In the rows, 128 means zero.
One turn or mirror swaps these rows in pairs. Which row does each one swap with?
The rows were stretched afterwards, more along some directions than others.
mab: [114 136 150 116  88 129 138 141 125 122 155  95 142 133 130 124 136 162
 152]
loso: [151 112 150 114 130 141 134 136 124 128 143 123  98 108 132 131 120 115
 104]
Laram: [143 110 138 108 138 143 142 148 125 130 144 105  98 121 130 143 117 118
 114]
gagaz: [154 128 119 113 121 122 136 118 108 129 142 113 114 113 112 140 150 121
 118]
saman: [129 118 132 107 136 130 135 116 122 120 177 123 117 131 133 132 110 141
 122]
fanag: [121 147 157 124  94 146 151 109 131 119 145  91 161 119 123 147 144 163
 145]
Lafe: [141 102 144  94 153 137 119 152  96 137 144 116  96 118 122 141 122 134
 120]
kom: [ 98 126 145  69 141 128 134 107 126  96 180 100 126 123 129 133 108 138
 121]
mit: [112 124 115 110 111 116 140 138 133 114 158 101 120 140 158 141 102 135
 138]
zude: [129 120 114 106 103 142 154 135 120 129 131 101 112 136 127 128 122 164
 135]
Lel: [141 109 124 101 130 148 114 130 101 141 142 124 109 130 132 139 124 130
 132]
seze: [117 139 163  95 105 123 150  93 142 116 149 123 134  99 123 131 138 133
 109]
rabu: [118 138 172 101 127 121 152 100 133  96 169  95 132 118 144 142 123 141
 112]
sef: [117 139 159  89 119 140 134  96 138  90 153  91 149 114 120 122 125 153
 127]
gade: [141 145 145 132 131 131 121 131 109 134 128 108 116 119 103 148 155 130
 123]
kuno: [149 131 152 108 113 133 142 142 118 133 118 109 110 114 137 135 135 122
 113]
vodu: [125 123 137  96 135 146 122 141 119 131 145 126 125 127 135 120 121 133
 135]
faras: [127 136 150  74 110 130 143  86 129  94 169 100 152 118 123 125 142 144
 127]
sog: [125 143 112 145  69 105 132 127 139 122 127 113 130 138 122 127 128 125
 142]
fedup: [144 111 151  80 136 123 130 109 138 103 173 115 119 107 145 126 107 121
 104]
nofu: [124 129 153  98 118 133 133 120 108 121 167 116 130 145 128 130 138 169
 138]
budon: [134 136 175 122 126 162 144 119 113 133 141 116 136 116 119 128 160 149
 122]
Kos: [130 111 166  87 127 146 132 119 133 103 176 103 134 134 145 129 110 141
 131]
nadib: [121 130 122 119 114 122 157 107 136  94 159  98 143 109 107 136 150 117
 122]
kigo: [107 151 129 145  99 121 143 143 133  96 148  83 138 145 114 111 124 142
 141]
taz: [132 139 143 124  93 135 138 158 127 107 139  92 138 149 104 105 137 147
 139]
Pel: [135 106 155  79 152 140 143 121 116 138 161 130 107  99 158 148 118 134
 103]
nuko: [105 126 122 128 145 135 136 116 129 113 171 111 125 137 136 143 111 144
 138]
sos: [152 131 161  93 144 148 130 124 112 139 143 123 107 138 141 146 139 143
 116]
Desa: [104 116 145  89 120 149 139 115 129 104 158  84 137 144 137 142 112 165
 150]
Mosot: [107 161 189  95 126 136 133 118 134 108 130 100 128 147 121 127 137 151
 125]
dudet: [141 121 161 131 119 168 155 112 123 121 151 103 137 131 114 135 149 166
 128]
daba: [137 140 142 129 121 119 142 140 116 127 142 102 126 100 108 141 134 137
 119]
rali: [110 138 162 101 100 137 144 120 149  94 161  96 137 136 136 127 120 133
 131]
pupig: [ 90 156 133 108  91 105 150 124 132 101 153  99 142 133 132 125 124 138
 134]
dozo: [150 115 135 108 101 140 129 113 119 110 150 121 153 114 118 117 157 122
 134]
per: [142 127 147 128 134 136 121 126 120 122 121 114 101 139 129 124 112 146
 120]
Vodif: [122 123 129 132 110 131 159 139 124 136 142  93 110 111 124 143 130 155
 129]
fuva: [140 130 137 106 117 133 142 122 139 127 142 107 115 123 136 151 134 118
 118]
melu: [133 110 143 109 156 133 125 141 102 136 147  99  94 139 133 149 121 144
 129]
Zov: [116 114 161  67 139 142 132 128 120 113 151  88 119 137 141 126 110 156
 134]
sefeb: [135 123 138 119 118 137 142 111 106 142 141 133 120 106 139 140 138 139
 117]
Tene: [115 160 144 140 116  98 148 145 124 116 138  72 126 133 122 130 137 126
 138]
pavit: [133 124 142  82 140 131 141 117 134 100 161 102 112 135 147 124  96 150
 112]
bega: [128 129 128  99 105 145 140 130 130 130 146 116 128 144 133 125 122 141
 139]
zeti: [137 133 180 110 137 138 150 107 116 130 146  97 134 104 138 132 145 144
 123]

rabu swaps with kuno
pavit swaps with sos
Vodif swaps with mab
faras swaps with gagaz
nofu swaps with zude

